The rows of T fall into 4 groups, and each row is roughly a mix of its group's hidden directions; some rows fit no group.
T (94 x 10):
[10 -16 13 22 2 3 8 -13 -16 -11]
[-13 -15 12 -17 -4 -21 17 -2 4 -5]
[-7 1 -1 -12 0 -19 -6 -25 -8 17]
[5 9 -16 3 -12 20 8 22 -10 1]
[-16 14 -12 -22 -16 -4 9 9 8 5]
[10 -9 10 -8 24 11 7 14 -9 16]
[6 -11 9 -5 10 -18 -19 -8 -3 22]
[-1 -20 17 6 -5 -10 20 -11 -11 -10]
[-9 2 1 7 -2 -11 -10 -15 -31 -8]
[11 -8 10 -4 29 12 -6 6 2 16]
[1 -1 8 16 -22 2 21 -12 -13 5]
[1 22 5 -14 -15 -12 11 17 7 -8]
[-9 6 -1 -20 -7 9 18 -14 8 -18]
[-8 -14 7 -15 15 -19 -4 6 11 -17]
[-5 3 -5 -4 -18 14 1 0 12 -29]
[0 -22 -10 15 14 15 -8 -10 -11 10]
[3 -22 -4 26 10 4 6 1 12 10]
[-8 17 5 -21 -9 -13 16 6 6 -15]
[14 -13 -4 20 0 11 -15 9 0 19]
[12 -2 -5 22 -24 -10 10 7 11 -1]
[-10 3 0 -3 2 -14 -7 -23 -26 3]
[0 -19 15 13 5 -18 4 -4 2 -22]
[-17 -1 11 -22 -4 -20 16 -5 4 1]
[-1 -3 6 -4 6 -20 -18 -20 -6 18]
[-3 -2 3 -9 3 -21 -13 -22 -3 19]
[11 7 15 -8 -16 2 -2 -12 27 -1]
[-2 0 -13 -14 -22 -2 20 10 16 3]
[-17 -16 -1 -18 12 -16 16 0 0 -7]
[5 15 -10 -1 -27 6 -18 5 -2 -11]
[-14 13 -9 -22 -16 -2 10 6 6 15]
[13 7 -2 30 -9 15 -2 -7 -11 1]
[11 -3 8 10 17 22 0 20 12 -6]
[4 -8 8 -10 19 -11 -12 -11 -5 24]
[11 -21 0 17 5 12 -15 -8 5 17]
[18 0 -10 15 6 26 -10 0 -5 -9]
[8 17 -3 16 -3 -4 -12 21 -16 8]
[-11 3 -2 1 -6 -16 -8 -20 -26 -3]
[-18 7 -2 -2 -12 -18 5 -21 9 -15]
[-6 22 7 -18 -10 -12 14 6 6 -15]
[-15 14 -8 -15 0 2 18 -2 -11 -20]
[-13 9 -7 4 -11 -12 1 -24 7 -20]
[-17 0 7 -14 11 -14 7 -22 -2 -14]
[-18 -3 6 -5 8 -18 17 -21 6 -7]
[-7 1 -7 -32 16 0 -8 10 8 6]
[-3 -18 16 11 -4 -18 13 -6 -1 -18]
[5 -11 7 -8 10 -18 -16 -9 -6 24]
[3 17 -12 -10 -1 19 -6 2 -3 26]
[4 18 -10 -10 -2 17 -6 2 -2 27]
[-3 27 0 -13 -13 -5 12 13 -3 -14]
[20 -1 -6 9 -1 23 -14 18 -6 6]
[-2 -3 5 -5 17 -9 -10 -17 -25 12]
[1 -7 5 -18 -11 9 14 -12 25 -6]
[19 4 -9 7 -5 25 -16 13 -7 -2]
[2 -5 8 -7 16 -12 -16 -17 1 22]
[-3 -12 -18 10 9 6 2 20 -21 9]
[6 14 15 -12 -16 -2 3 -11 24 -8]
[-13 6 -11 -15 -14 -13 12 -20 -10 6]
[-15 10 8 -25 -9 -18 8 -8 -1 -6]
[6 -4 13 10 9 -12 -27 -9 12 9]
[12 -3 8 10 16 21 -1 21 11 -5]
[-13 13 -3 10 -6 2 2 -16 -18 -22]
[-3 20 7 -17 -12 -15 12 13 7 -11]
[-17 3 7 -5 -13 -30 0 4 7 11]
[-9 11 3 14 -9 -10 -16 -23 4 -13]
[-13 13 -8 8 -15 -16 -6 -19 6 -15]
[19 -3 -1 -5 -3 24 -8 21 -8 5]
[-15 11 -2 -11 -17 -15 4 -18 4 -18]
[18 -4 -9 20 5 20 -14 11 -3 4]
[17 6 -5 13 -14 13 -7 22 2 13]
[-2 14 -7 -18 -1 9 -3 3 4 30]
[-10 6 -10 15 -24 -14 -10 -8 11 -8]
[1 -2 7 13 -22 2 22 -12 -14 9]
[14 -15 6 1 16 16 3 18 -4 17]
[0 -8 -7 22 -16 -7 -12 14 11 14]
[-18 10 -3 -2 -11 -20 4 -20 7 -14]
[-19 -12 -11 -3 20 -5 9 -5 -20 -6]
[10 -2 -3 27 2 7 -7 -1 -7 -25]
[11 -3 11 7 26 20 -4 12 7 1]
[5 12 -14 -15 12 21 -13 5 -5 14]
[-5 12 -9 1 3 -11 -20 14 24 -9]
[15 -10 6 23 14 9 -10 -6 -9 -14]
[8 11 -4 25 -19 14 5 -7 -11 6]
[-18 -7 -2 -17 9 -1 17 -18 -2 -16]
[-14 -8 9 -22 0 -22 9 3 13 4]
[-6 6 -5 -16 13 -11 -18 13 22 2]
[14 -12 4 7 16 12 -2 19 -5 20]
[-1 -19 17 11 2 -20 7 -5 3 -19]
[-7 13 8 -28 7 -5 10 -11 -10 -11]
[-12 6 -8 -9 -16 -20 1 -23 -7 5]
[16 11 -6 10 -16 13 -5 24 1 9]
[0 -3 7 -16 -9 10 11 -19 23 -10]
[-1 8 -2 15 -5 19 9 14 6 -25]
[-6 7 -11 4 -17 12 19 13 -3 -21]
[11 6 -3 -6 16 23 3 -13 -11 -18]

In each list below, one row fits none of the groups, and each other row fits one group, some only roughly. Which row is it?
  * q408: [14 -8 14 6 18 3 -17 7 18 11]
  * q33: [10 -3 10 0 18 4 -11 0 26 15]
  * q837: [-7 18 4 -5 -3 -11 10 18 15 -20]
  * q608: [2 -4 -3 -19 -2 -11 4 -6 21 24]
  * q123: [-3 15 13 -29 4 -12 -2 7 -10 7]
  * q729: [-14 2 1 -7 4 -10 12 -27 4 -18]
  * q557: [-15 8 -10 -6 -16 -13 7 -21 -15 -5]
  * q477: [-7 -10 14 -15 5 -15 4 -20 18 -5]
  * q55: [-5 9 -3 7 -21 -4 1 -8 28 -11]
  * q771: [-10 -19 11 -5 1 -19 13 -3 1 -22]
  * q653: [-19 2 5 7 -11 -29 3 -8 11 4]
  * q723: [-16 -10 9 -12 15 -21 5 -16 2 -7]
  * q767: [-12 2 7 -24 3 -13 16 -9 9 -16]
  * q880: [4 -11 11 27 -4 -11 2 -5 0 -22]
 => q837
  * q745: [10 -12 15 0 24 -2 -17 -1 -4 16]
  * q977: [8 -16 -7 12 12 22 -17 -1 -8 10]
  * q795: [19 1 -5 14 -14 20 -9 13 6 13]
  * q781: [15 -6 -6 11 19 26 4 -7 -3 -10]
  * q580: [10 -5 5 -6 24 20 11 15 1 8]
  * q688: [-16 2 0 -24 0 -18 3 10 18 3]
  * q895: [-6 4 3 -2 9 -14 -14 -31 -4 10]
  * q179: [9 4 -15 -3 6 29 -6 1 -19 0]
  * q924: [12 13 -11 16 -5 25 -6 -3 -11 10]
  * q822: [16 10 0 25 4 12 -17 -3 1 13]
  * q263: [-10 3 -13 -14 -13 -5 21 -6 -22 -2]
 => q977
  * q226: [1 5 5 4 -3 -11 -15 -17 29 6]
  * q572: [-5 7 -10 -27 -1 15 7 3 -11 17]
  * q685: [15 -5 9 7 17 15 -8 20 15 2]
  * q285: [-11 -6 -11 14 -5 6 22 15 -13 -14]
  * q747: [2 3 5 16 8 19 0 15 -11 -23]
  * q951: [-11 24 3 -18 -3 -16 -2 -12 -10 -9]
  * q954: [10 -5 -5 18 -2 16 5 -4 -19 -21]
  * q968: [-1 -4 7 -7 13 -13 -18 -18 -12 19]
  * q328: [-4 18 9 -25 6 -14 -4 2 -16 3]
  * q780: [14 7 -5 18 -4 3 -15 20 -7 16]
  * q197: [-20 1 0 9 -8 -30 2 -9 9 3]
  * q867: [-2 10 -10 -22 -1 17 3 1 -9 23]
  * q42: [-1 1 4 -8 19 -5 -10 -25 -12 17]
 => q285
  * q636: [-7 22 -4 -10 -18 -11 -10 -10 -5 -16]
  * q221: [3 1 3 16 -18 -9 -15 3 24 -11]
  * q939: [-4 -4 2 18 -5 -15 -2 4 10 -29]
  * q510: [-18 -1 -1 -20 -17 -11 21 0 -1 -2]
  * q596: [-17 11 0 -2 -17 -27 -3 -11 7 -2]
  * q431: [1 -1 -8 1 -18 7 17 26 3 -14]
  * q493: [10 22 14 -8 -19 -5 0 2 19 -5]
  * q266: [4 -1 -7 0 -3 19 19 25 -3 -12]
  * q320: [-10 1 7 8 -14 -2 22 -18 -18 3]
  * q700: [-3 6 5 8 -7 -17 -19 -26 9 1]
  * q788: [-12 9 11 -20 15 -19 10 -9 -7 3]
 => q320
  * q97: [15 -2 4 22 17 2 -21 3 5 -8]
  * q829: [13 6 -13 2 -8 20 -4 24 13 2]
  * q714: [-11 17 -7 4 -21 -16 -12 -11 4 -12]
  * q669: [13 -6 9 8 13 15 -1 16 24 0]
  * q673: [14 -18 13 5 19 8 0 -12 -16 3]
  * q647: [15 5 -8 17 13 19 -19 1 -7 -9]
  * q420: [-20 -3 0 6 -8 -21 14 -15 13 -6]
  * q670: [8 2 8 28 -18 5 10 -12 -9 8]
  * q312: [5 -7 0 3 14 21 10 23 -14 -6]
  * q544: [-10 7 0 13 -17 -16 -12 -16 -11 -15]
  * q784: [9 -4 -14 19 -1 22 -9 9 -13 11]
  * q365: [-12 5 -10 -15 -13 -18 5 -21 4 11]
  * q591: [-9 8 -13 5 11 -4 5 17 -28 -4]
 => q829
  * q915: [-8 -13 14 5 -1 -26 3 0 17 -13]
  * q92: [1 -3 2 24 -4 -12 -6 2 7 -27]
  * q372: [-15 6 9 -18 7 -16 10 -15 1 -17]
  * q585: [-4 -15 11 5 -2 -23 7 -15 -2 -20]
  * q331: [-14 2 -6 -4 -15 -7 12 -19 9 -22]
  * q279: [17 -10 -4 13 19 25 0 4 -1 3]
  * q239: [0 -1 -4 -14 -6 -16 -6 -15 17 23]
  * q138: [-14 -8 5 -11 -17 -13 25 -2 -3 -9]
  * q866: [0 0 -13 7 1 -4 2 32 -16 9]
  * q717: [-7 10 -2 -14 -16 0 5 -18 0 -25]
  * q882: [-16 8 2 -9 -25 -23 -2 -3 5 -1]
  * q383: [-4 -1 -1 -14 -5 -19 -6 -18 11 22]
  * q256: [-16 6 1 -14 -24 -20 1 3 11 -1]
  * q676: [1 -12 7 -15 24 -12 -14 5 15 -1]
 => q585
  * q517: [21 8 -7 19 5 19 -11 9 9 -5]
  * q741: [1 0 9 -7 11 -15 -14 6 23 19]
  * q385: [3 -6 5 21 5 -11 -9 2 9 -28]
  * q916: [-16 0 -4 -23 -16 -5 21 7 2 -4]
  * q955: [1 6 4 5 -6 -2 -5 -8 37 1]
  * q96: [-11 5 14 -3 13 -18 -7 -25 -4 -10]
  * q713: [18 9 -10 12 -2 15 -23 10 -8 -1]
  * q516: [17 -1 2 21 6 20 -4 -9 -17 6]
  * q220: [12 14 -5 7 5 14 -18 1 2 25]
  * q914: [5 20 -13 19 -19 15 -1 2 0 5]
  * q402: [-2 12 16 -27 10 -7 3 4 -14 7]
 => q517
  * q30: [12 21 20 -5 -5 5 -10 4 19 -6]
  * q200: [14 15 -9 5 -10 13 -24 11 -10 -2]
  * q683: [10 -7 14 3 25 0 -19 -3 0 15]
  * q888: [3 20 -22 1 -4 23 -8 9 -5 3]
  * q19: [-10 20 6 -22 -4 -15 -4 -10 -8 -13]
  * q232: [16 0 -1 27 5 15 -10 -5 -11 -10]
  * q29: [-16 -1 4 -10 -23 -23 6 -1 12 2]
  * q941: [1 -10 15 21 -3 -20 -1 -2 10 -17]
  * q67: [4 -5 10 0 6 -17 -23 -14 8 18]
  * q847: [-12 8 4 7 4 -6 -9 -23 -25 -8]
  * q54: [-16 -11 12 -8 3 -22 16 2 8 14]
 => q30
  * q318: [-8 22 -2 -16 -10 -8 0 -14 -7 -18]
  * q615: [-2 15 -17 -15 -9 22 3 4 -11 13]
  * q582: [0 0 11 3 15 -11 -21 -24 0 11]
  * q945: [6 8 -9 -7 20 9 -26 9 9 8]
  * q7: [11 -8 -1 2 -11 1 4 23 27 2]
  * q154: [-4 -16 14 -17 15 -19 -2 2 14 8]
  * q240: [-3 7 -9 -25 -2 16 6 3 -5 22]
  * q10: [7 -4 -7 24 4 5 -16 10 -17 14]
  * q756: [9 -9 3 13 2 16 8 -15 -26 -5]
  * q926: [19 -2 -3 8 12 22 -10 15 -9 8]
  * q806: [1 7 -1 -3 14 -11 -24 9 22 11]
  * q178: [2 -11 14 -1 19 -19 -15 3 18 2]
  * q349: [-19 -16 3 0 9 -17 7 -14 -7 -17]
  * q846: [-6 20 -12 -12 -5 0 -11 10 16 19]
 => q349
  * q506: [-20 -5 4 -2 -10 -24 13 -11 13 -1]
  * q783: [-10 -6 14 -17 -7 -19 13 -3 9 18]
  * q531: [-13 10 0 6 -3 -9 -7 -26 -20 -10]
  * q909: [16 6 -3 23 -8 13 -17 9 -4 12]
  * q247: [-2 11 -11 -24 4 15 -2 4 -3 22]
  * q850: [16 3 0 22 16 11 -22 -1 -2 -3]
  * q361: [6 -7 -6 23 10 3 -18 6 -16 15]
  * q210: [10 -5 -5 -8 -5 9 13 26 18 9]
  * q776: [-20 -4 3 -9 -15 -24 12 -6 12 0]
  * q792: [-3 -5 -2 -25 25 -2 -11 7 10 4]
  * q72: [12 5 -11 5 0 18 -25 9 -14 9]
  * q438: [-6 14 11 -20 -6 -16 10 2 15 -15]
  * q551: [-14 7 -10 -6 -21 -14 10 -15 -16 -5]
 => q72
  * q292: [0 -7 13 -13 15 -3 -3 21 21 -9]
  * q893: [2 11 -9 9 -21 20 13 -2 -16 7]
  * q902: [3 -14 12 23 -6 -10 10 -8 -5 -20]
  * q976: [18 -7 1 -3 17 27 2 10 -7 2]
  * q342: [12 -8 15 11 24 12 -13 11 4 3]
  * q619: [1 -11 0 -11 24 -4 -17 13 10 -15]
  * q294: [13 -4 7 3 7 8 -5 14 32 5]
  * q625: [-21 2 5 -1 -7 -30 6 -10 7 0]
  * q967: [-15 -4 1 2 22 -21 -3 -7 -19 -3]
  * q642: [18 -14 -2 8 13 25 -2 13 -2 8]
 => q292
  * q603: [15 0 -8 20 -4 13 -13 17 -7 15]
  * q805: [-12 14 1 -7 -25 -22 -9 3 -2 4]
  * q255: [-5 1 -10 1 -13 10 18 14 -18 -18]
  * q469: [-4 -2 -6 -18 -9 20 20 -9 9 -13]
  * q523: [-21 3 1 -6 -12 -26 7 -13 10 -3]
  * q923: [18 10 -2 -9 4 22 -11 15 -16 3]
  * q542: [17 -3 0 12 20 20 -3 12 -10 9]
  * q757: [-1 -21 8 1 7 -7 12 -3 -9 -28]
  * q189: [8 21 -13 6 -2 18 -15 4 2 19]
  * q534: [6 7 -4 4 12 0 -21 -4 -29 8]
  * q724: [2 -3 4 -8 3 -16 -13 -16 18 21]
  * q134: [-18 -4 3 8 -13 -27 6 -10 13 2]
  * q296: [13 -8 12 3 14 3 -13 9 24 13]
  * q821: [7 -6 9 19 13 -15 -16 1 14 -15]
 => q534
  * q439: [-8 10 -7 9 -7 16 13 5 -12 -26]
  * q470: [2 -9 -12 24 -22 0 -13 1 12 3]
  * q600: [8 -17 -2 31 0 7 -6 -12 -5 8]
  * q872: [17 4 -2 2 8 20 -14 19 -13 10]
  * q988: [-19 1 5 -12 -16 -24 8 -7 9 -2]
  * q999: [20 1 -3 4 6 20 -16 16 -12 9]
  * q894: [-19 8 3 -13 9 -16 10 -14 -10 -17]
  * q59: [4 0 -5 6 -6 15 15 26 -3 -18]
  * q570: [-21 3 2 -2 -10 -26 6 -16 10 -4]
  * q759: [-9 19 -8 0 -23 -11 -10 -9 1 -16]
 => q600
  * q362: [4 18 -9 1 -11 2 6 30 -10 0]
  * q13: [-9 8 11 -21 -5 -8 14 -13 12 -16]
  * q455: [8 14 -13 16 -14 23 1 -3 -14 2]
  * q682: [-4 12 -11 -19 -10 17 10 -1 -11 19]
  * q632: [10 11 0 17 8 -1 -25 3 15 13]
  * q215: [5 -5 -6 12 -3 17 9 -6 -22 -22]
  * q93: [-10 -17 -5 9 21 -5 -8 -13 -17 8]
  * q164: [10 9 -12 15 -7 13 -6 23 -13 8]
  * q174: [3 -15 17 17 6 -21 -5 -3 12 -12]
  * q66: [4 8 12 -17 13 -14 -15 -13 17 1]
  * q587: [18 -10 -4 15 16 25 -2 5 -3 1]
  * q935: [-3 6 -13 3 -19 11 16 14 8 -19]
 => q66
  * q832: [6 1 2 14 5 21 3 22 -7 -19]
  * q341: [-18 2 -7 -23 -7 -10 11 12 9 -14]
  * q766: [0 -9 8 -10 21 -17 -15 5 19 -4]
  * q958: [2 1 -1 4 -19 -8 -4 2 34 0]
  * q65: [-11 -23 -6 4 22 -7 0 -6 -17 6]
  * q415: [4 1 1 17 -12 11 2 21 10 -21]
  * q856: [-13 4 -11 -10 -3 2 21 -5 -26 -4]
  * q498: [0 -6 6 26 -7 -14 0 -3 5 -25]
  * q25: [2 1 -12 -15 -13 9 21 8 19 9]
  * q487: [-16 -9 7 -15 -15 -16 22 -1 2 -4]
  * q225: [14 -11 12 6 20 11 -9 18 11 5]
  * q561: [9 -5 10 0 13 -7 -18 -4 25 14]
  * q478: [-5 -14 1 -14 -1 -3 6 -10 31 -8]
  * q553: [-2 -12 5 13 -11 0 16 -9 -15 -24]
  * q391: [20 1 -2 -2 5 26 -10 16 -11 3]
 => q478
  * q472: [-18 -1 3 -6 -4 -17 16 -21 10 -13]
  * q942: [10 -1 -2 23 -7 17 6 -8 -20 -11]
  * q32: [-19 10 -3 0 -11 -25 -2 -16 7 -9]
  * q453: [0 -15 19 7 3 -9 14 -10 3 -23]
  * q509: [-6 18 -1 -19 -15 -2 -1 -14 -5 -20]
  * q693: [1 9 -11 -15 -5 22 8 -1 -18 16]
  * q182: [21 1 -5 3 6 28 -10 8 -11 -4]
  * q245: [-13 0 -6 3 -12 -6 10 -23 11 -21]
  * q868: [-8 -15 3 -32 14 -4 5 1 -7 1]
  * q800: [7 18 -11 11 -8 8 -2 24 -16 2]
  * q261: [13 12 -12 15 -12 19 -7 16 -7 7]
  * q841: [15 -6 1 1 23 26 6 1 -8 -2]
  * q377: [-10 20 10 -24 -4 -12 3 -6 -9 -12]
  * q380: [8 -5 6 -9 19 4 -4 2 24 21]
 => q453
  * q4: [-15 11 -8 4 -15 -6 5 -16 -18 -17]
  * q920: [-4 -19 21 1 -3 -19 17 -10 0 1]
  * q259: [5 -10 6 -7 3 -20 -17 -8 6 25]
  * q207: [5 -3 9 -2 7 -13 -19 -14 18 19]
  * q612: [-11 2 -1 -17 -19 1 24 -5 -8 13]
  * q368: [-2 -10 9 -7 6 -17 -13 -26 -2 14]
  * q348: [4 -8 5 -13 9 -16 -10 -11 5 27]
  * q64: [9 5 5 12 -10 16 8 -10 -14 25]
  * q858: [-8 19 12 -16 -2 -20 6 -9 5 -15]
  * q513: [6 8 -10 16 -11 21 8 -8 -21 -6]
 => q368
